In the data rows, 50 means zero.
Here is a table of points, one per row:
[50 66 24 41 33 43 79 64 14 83 28 29 33 41 84 47 41 68 74 26 61 36 68 24 38 40 42 49 49 66 43 49 61 49 32 89 55 13 23 33 59 42 77 35 56 72 48 49]
[43 47 56 49 58 30 41 52 37 46 96 40 62 54 59 45 68 61 48 79 33 37 40 40 59 31 39 42 77 75 12 53 93 40 32 45 51 24 32 56 57 47 29 60 29 40 60 71]
[48 28 75 30 37 50 50 97 51 41 52 54 30 47 43 26 48 81 73 64 69 59 38 51 65 19 72 76 36 32 48 59 36 26 61 60 38 59 53 85 40 58 76 70 70 48 68 77]
[73 33 17 80 49 69 26 83 50 37 35 55 59 36 25 38 51 37 68 45 65 21 44 72 75 45 36 64 49 75 37 43 57 41 49 49 24 60 55 55 79 74 64 61 59 37 38 54]
[18 38 67 71 73 60 48 35 59 61 47 55 37 65 32 74 51 68 41 40 31 69 32 33 84 31 57 42 43 36 40 18 55 63 33 84 50 52 66 39 95 47 47 49 62 26 59 40]
[62 85 45 72 33 83 39 37 27 56 63 33 47 81 58 63 47 24 65 54 39 13 24 61 57 59 53 37 44 62 50 30 44 16 49 50 35 63 48 67 35 36 26 43 47 73 54 66]
[45 50 39 75 50 36 68 48 41 48 42 57 74 71 66 35 23 49 72 33 25 64 33 10 68 49 72 80 67 43 51 56 43 31 32 41 28 61 72 32 41 70 36 15 35 38 24 62]
[55 42 43 40 33 89 37 37 35 77 72 72 23 41 65 64 23 70 26 39 55 86 44 58 70 72 41 33 76 54 24 63 48 37 22 42 58 62 62 71 42 72 76 75 33 68 30 70]
[53 22 61 55 79 61 52 58 21 43 77 75 28 27 65 19 59 40 51 26 58 37 50 77 37 45 48 26 50 37 29 56 56 42 62 79 46 72 20 23 39 74 45  9 66 30 67 36]
[56 49 51 32 33 41 33 43 67 31 35 61 35 44 61 70 64 32 57 32 30 30 44 58 74 30 74 23 74 48 48 34 34 83 66 62 46 61 47 26 30 34 55 49 49 39 53 94]
[63 68 50 76 66 57 62 45 77 38 31 69 54 52 54 43 38 43 57 76 50 68 31 73 43 37 34 65 68 60 38 60 51 75 62 61 86 41 18 42 20 73 40 69 64 55 64 78]
[26 18 55 67 64 58 26 61 33 57 52 38 55 63 84 54 58 58 45 73 26 30 44 58 60 69 72 74 20 37 69 69 38 68 32 71 58 41 62 20 24 25 53 74 55 72 57 56]
[41 60 68 54 56 36 71 47 54 65 54 28 59 17 23 35 32 60 55 82 44 48 83 61 46 43 93 17 41 68 54 22 28 59 28 39 34 38 31 60 42 63 37 61 37 47 30 78]
[32 47 24 24 46 45 49 59 88 39 38 58 38 73 23 34 43 46 43 26 40 44 26 73 19 55 74  8 46 81 51 64 60 29 31 40 50 35 75 19 41 47 79 50 47 56 47 46]
[53 62 66 53 34 52 48 26 76 51 50 72 65 33 70 73 39 34 84 34 43 42 35 46 60  9 47 38 66 50 72 56 23 47 41 46 47 33 43 61 49 63 68 63 58 43 68  5]
[74 45 56 40 55 67 72 67 41 27 57 10 73 48 54 53 91 62 15 22 59 80 32 33 52 43 57 54 51 93 61 31 31 60 54 57 33 51 39 47 34 44 45 70 39 29 27 30]
[16 65 43 11 29 63 42 60 32 57 47 29 38 85 83 29 33 31 69 61 51 63 40 60 47 54 60 62 53 48 26 34 49 76 91 21 54 68 49 36 87 63 37 67 54 31 43 42]
[58 35 36 50 40 39 56 56 43 65 54 59 57 42 42 70 60 33 36 74 63 59 42 35 39 50 71 48 89 28 50 64 68 44 93 41 59 53 52 49 52 30 69 29 41 50 35 43]
[71 50 59 18 50 56 52 25 39 31 48 22 73 66 34 84 40 80 44 28 73 36 72 71 68 30 45 68 50 53 22 83 38 27 68 54 53 43 68 22 54 51 19 65 66 73 70 51]
[45 72 57 82 56 42 58 80 47 71 86 38 41 47 43 43 61 70 60 37 39 58 42 67 37 71 29 41 71 70 72 59 27 40 58 38 95 39 86 40 68 48 47 45 40 40 68 67]
[67 68 78 32 42 65 59 69 46 55 30 54 16 33 41 34 92 48 70 58 26 52 36 49 74 52 24 64 68 61 61 69 47 73 53 21 35 28 56 54 47 29 46 46 64 45 28 33]
[60 60 57 52 80 38 74 68 44 51 56 64 58 84 67 71 46 40 34 43 38 54 75 65 49 70 33 36 51 28 63 78 34 42 51 58 34 33 53 55 47 72 61 80 58 19 40 58]
[69 48 34 31 51 40 63 58 46 43 42 48 62 52 30 28 38 32 11 42  8 40 25 40 20 53 14 81 41 30 30 42 50 72 22 51 40 49 54 63 50 34 60 55 57 52 64 59]
[52 58 64 67 14 50 67 87 79 46 38 74 81 75 55 56 37 66 41 42 40 68 84 59 60 62 35 29 44 33 18 48 36 37 55 48 44 54 14 49 62 17 32 27 54 41 31 57]
[78 74 39 31 66 21 39 47 66 76 67 69 73 45 52 19 41 66 30 51 71 33 43 30 80 39 67 52 49 42 39 76 55 69 67 43 44 47 60 39 30 43 62 44 35 55 55 43]
[61 60 35 43 89 78 72 38 35 26 39 30 51 39 54 42 34 15 44 59 69 58 72 52 78 53 51 37 40 40 49 30 60 34 60 47 62 31 82 79 31 23 69 35 60 17 62 63]
[48 68 29 57 71 29 65 33 57 47 59 73 33 64 57 65 59 55 42 76 33 38 81 58 45 42 69 92 43 96 56 51 34 41 50 45 51 77 47 47 57 69 74 37 85 51 16 39]
[64 25 10 67 36 54 56 47 29 69 41 76 35 59 29 75 64 48 40 52 56 62 32 68 56 26 63 41  7 33 77 67 64 50 67 36 52 16 30 49 55 41 27 58 35 46 29 54]
[20 79 51 58 39 48 54 50 53 22 46 63 53 40 69 66 83 67 47 54 78 28 29 48 65 76 60 56 28 32 26 60 50 41 21 37 81 78 34 58 33 29 68 55 26 29 37 24]
[70 28 71 55 63 33 52 53 64 59 44 42 80 47 49 59 65 43 65 77 54 39 42 61 52 87 57 46 77 38 66 39 54 22 52 61 39 58 43 28 97 31 78 55 51 67 62 53]
[47 58 35 40 37 25 14 17 28 25 40 38 27 72 26 15 46 77 46 71 28 41 62 37 49 74 46 38 54 37 57 66 21 27 58 57 59 22 29 73 58 59 50 41 45 18 56 29]
[28 37 59 55 40 69 64 43 72 73 42 40 69 69 35 55 68 72 59 77 36 28 52 53 62 59 33 31 33 47 21 27 75 69 72 65 35 41 72 65 22 82 73 31 53 67 51 25]
[85 27 46 48 20 34 22 69 68 65 78 30 35 57 61 76 54 33 70 62 32 58 78 18 36 53 28 41 43 39 62 29 55 43 54 67 61 62 66 38 10 76 35 61 48 31 50 31]
[20 70 37 44 43 29 47 53 62 77 39 31 59 20 63 63 46 51 16 52 64 73 24 75 69 77 51 73 46 44 71 34 40 31 60 44 17 36 41 42 31 78 34 19 62 41 86 56]
[37 45 61 23 58 34 24 54 36 32 60 56 73 69 50 30 48 17 47 57 52 88 43 72 76 48 30 38 42 65 72 40 34 58 46 84 70 43 32 70 58 58 48 27 31 96 20 27]
[41 26 38 53 80 57 23 43 48 75 43 32 36 65 30 67 55 33 64 60 64 78 72 49 49 56 49 55 71 52 29 53 43 59 12  6 38 57 11 29 30 29 56 53 70 48 68 26]
[39 54 48 69 57 55 32 44 51 54 27 34 59 67 68 24 63 49 32 27 36 52 62 34 41 14 36 45 59 46 81 36 64 24 60 32 51 78 19 62 48 43 82 68 37 70 75 74]
[21 22 63 65 52 40 40 65 38 62 30 37 60 17 64 48 35 34 30 32 34 22 73 84 27 22 53 57 76 47 29 55 32 41 47 34 48 42 75 75 47 46 28 57 26 53 33 18]
[56 44 61 51 23 35 66 31 33 37 51 11 44 36 32 64 28 61 50 66 43 67 28 75 41 22 46 49 62 33 70 68 83 38 36 57 67 78 54 39 35 34 64 26 79 38 19 47]
[33 55 79 50 44 58 28 39 58 60 67 84 41 54 43 53 59 49 33 23 34 61 79 43 39 47 69 75 42 80 57 33 90 27 82 46 56 30 48 61 43 24 49 46 62 43 53 42]
[37 88 49 58 33 71 31 48 26 48 44 67 82 54 49 37 80 43 53 70 70 74 73 53 18 29 60 34 49 47 66 84 73 74 23 71 14 66 77 41 56 62 37 53 56 33 68 50]
[21 73 47 37 52 52 42 56 80 52 58 34 28 43 33 71 53 10 37 56 74 31 57 32 34 40 39 71 61 36 48 65 49 46 39 90 49 27 45 61 68 43 53 46 41 56 33 69]
[58 63 31 25 64 74 44 66 71 41 51 58 71 23 41 34 50 41 88 44 31 70 67 46 53 58 65 67 33 30 41 40 61 36 33 44 86 36 67 34 39 43 24 45 57 67 54 51]
[59 68 77 69 68 65 40 61 38 44 64 68 36 45 30 33 29 57 30 69 79 38 33 17 26 39 40 41 42 28 45 23 18 38 67 41 29 43 62 15 39 41 42 59 65 76 21 35]
[36 48 40 55 86 68 71 52 57 60 67 30 66 69 31 52 33 70 78 27 40 39 35 45 50 59 64 31 58 42 70 72 50 80 74 50 50 68 40 87 39 35 42 49 58 65 55 32]
[62 52 31 86 36 61 38 38 79 50 48 20 48 18 45 27 31 37 40 50 57 64 38 31 56 61 71 53 34 65 37 68 57 58 71 75 71 60 34 46 76 53 36 74 62 38 55 29]
[57 37 50 32 18 56 85 20 40 81 56 76 67 58 32 15 44 34 37 58 72 36 61 63 68 42 34 65 47 51 66 22 38 51 40 56 82 70 65 32 49 32 47 75 43 32 67 39]
[33 54 26 22 71 40 36 55 62 74 35 50 45 45 21 57 73 74 56 31 67 28 61 36 39 57 26 53 55 45 69 44 48 47 46 60 64 96 46 64 50 67 22 43 41 48 40 72]
[25 58 74 56 39 30 38 46 16 33 42 49 70 18 28 64 30 32 50 23 37 39 64 30 73 80 23 37 24 60 59 67 69 72 67 26 54 53 42 31 51 70 76 75 62 58 35 69]
[76 64 64 68 33 25 37 66 24 43 25 67 39 69 28 70 29 47 58 33 72 54 45 56 31 83 82 65 71 67 39 29 55 82 39 74 52 55 62 82 40 41 46 54 51 64 77 36]
[66 65 45 45 37 77 68 68 60 17 84 46 19 42 42 62 32 63 29 56 28 38 83 59 70 48 59 68 48 34 80 54 62 78 41 35 35 67 37 40 73 62 58 24  7 73 83 30]
[56 52 38 63 39  5 74 22 68 49 89 49 23 37 68 33 74 32 72 24 51 69 52 65 44 65 43 42 23 31 31 53 52 54 49 42 10 65 62 72 58 25 34 74 72 76 52 55]
[42 48 34 57 74 40 61 35 45 22 28 62 33 35 51 58 41 73 87 64 60 77 51 62 29 43 15 64 44 52 42 32 49 41 80 62 29 56 57 29 42 31 58 72  0 42 60 41]
[49 33 35 43 29 67 67 29 24 30 68 66 80 33 32 69 87 47 54 50 44 56 40 30 16 49 68 63 51 36 29 34 14 57 63 35 64 33 43 57 56 78 69 35 59 65 70 66]
[41 26 97 46 49 58 78 45 67 57 55 46 36 75 38 48 43 21 65 35 80 33 39 31 34 63 57 70 35 62 60 71 68 45 37 36 47 35 28 48 46 70 34 42 22 38 47 64]
[73 50 55 71 66 31 22 36 67 45 55 25 47 70 76 47 60 69 46 27 84 47 57 71 32 33 44 55 37 20 46 16 61 83 36 16 77 26 63 58 70 71 72 33 44 45 30 60]
[77 47 64 16 66 79 25 26 60 70 50 63 69 25 79 65 25 71 65 59 34 45 35 61 17 71 52 53 28 63 58 54 45 62 53 63 32 54 41 66 73 27 56 40 44 22 35 66]
[58 54 47 28 63 44 72 56 50 32 25 69 41 42 76 52 51 64 35 58 41 36 38 45 42 67 69 36 76 31 73 22 92 30 39 42 54 47 47 49 65 78 16 84 72 70 40 29]
[29 16 22 49 42 36 50 71 56 24 68 69 57 52 78 62 21 63 42 69 81 33 47 24 46 38 20 28 50 84 72 46 45 71 38 26 50 44 64 62 59 25 29 33 79 47 73 59]
[44 17 59 68 34 69 47 11 72 31 25 47 36 51 69 20 71 65 42 47 64 59 73 37 57 75 38 49 79 57 63 71 39 61 51 60 44 38 72 54 51 53 32 32 49 74 35 69]
[71 49 76 43 69 34 55 57 44 64 10 48 29 45 61 63 64 34 34 71 35 66 46 25 48 33 51 20  8 72 26 76 44 36 45 32 70 80 73 63 73 63 43 29 36 69 79 53]
These points spread out most along one direction. For each point below, how far along it does it lie, from 0 to 99? 50 is the average, and the first point above lies past it. One standard deviation of the points above along it is 16.
[25 58 74 56 39 30 38 46 16 33 42 49 70 18 28 64 30 32 50 23 37 39 64 30 73 80 23 37 24 60 59 67 69 72 67 26 54 53 42 31 51 70 76 75 62 58 35 69] 60
[78 74 39 31 66 21 39 47 66 76 67 69 73 45 52 19 41 66 30 51 71 33 43 30 80 39 67 52 49 42 39 76 55 69 67 43 44 47 60 39 30 43 62 44 35 55 55 43] 33
[37 45 61 23 58 34 24 54 36 32 60 56 73 69 50 30 48 17 47 57 52 88 43 72 76 48 30 38 42 65 72 40 34 58 46 84 70 43 32 70 58 58 48 27 31 96 20 27] 68
[20 79 51 58 39 48 54 50 53 22 46 63 53 40 69 66 83 67 47 54 78 28 29 48 65 76 60 56 28 32 26 60 50 41 21 37 81 78 34 58 33 29 68 55 26 29 37 24] 45
[59 68 77 69 68 65 40 61 38 44 64 68 36 45 30 33 29 57 30 69 79 38 33 17 26 39 40 41 42 28 45 23 18 38 67 41 29 43 62 15 39 41 42 59 65 76 21 35] 29
[85 27 46 48 20 34 22 69 68 65 78 30 35 57 61 76 54 33 70 62 32 58 78 18 36 53 28 41 43 39 62 29 55 43 54 67 61 62 66 38 10 76 35 61 48 31 50 31] 58
[48 68 29 57 71 29 65 33 57 47 59 73 33 64 57 65 59 55 42 76 33 38 81 58 45 42 69 92 43 96 56 51 34 41 50 45 51 77 47 47 57 69 74 37 85 51 16 39] 54
[53 62 66 53 34 52 48 26 76 51 50 72 65 33 70 73 39 34 84 34 43 42 35 46 60  9 47 38 66 50 72 56 23 47 41 46 47 33 43 61 49 63 68 63 58 43 68  5] 37
[71 49 76 43 69 34 55 57 44 64 10 48 29 45 61 63 64 34 34 71 35 66 46 25 48 33 51 20  8 72 26 76 44 36 45 32 70 80 73 63 73 63 43 29 36 69 79 53] 66
[18 38 67 71 73 60 48 35 59 61 47 55 37 65 32 74 51 68 41 40 31 69 32 33 84 31 57 42 43 36 40 18 55 63 33 84 50 52 66 39 95 47 47 49 62 26 59 40] 51
[62 52 31 86 36 61 38 38 79 50 48 20 48 18 45 27 31 37 40 50 57 64 38 31 56 61 71 53 34 65 37 68 57 58 71 75 71 60 34 46 76 53 36 74 62 38 55 29] 29
[63 68 50 76 66 57 62 45 77 38 31 69 54 52 54 43 38 43 57 76 50 68 31 73 43 37 34 65 68 60 38 60 51 75 62 61 86 41 18 42 20 73 40 69 64 55 64 78] 26
[73 33 17 80 49 69 26 83 50 37 35 55 59 36 25 38 51 37 68 45 65 21 44 72 75 45 36 64 49 75 37 43 57 41 49 49 24 60 55 55 79 74 64 61 59 37 38 54] 32
[45 72 57 82 56 42 58 80 47 71 86 38 41 47 43 43 61 70 60 37 39 58 42 67 37 71 29 41 71 70 72 59 27 40 58 38 95 39 86 40 68 48 47 45 40 40 68 67] 76
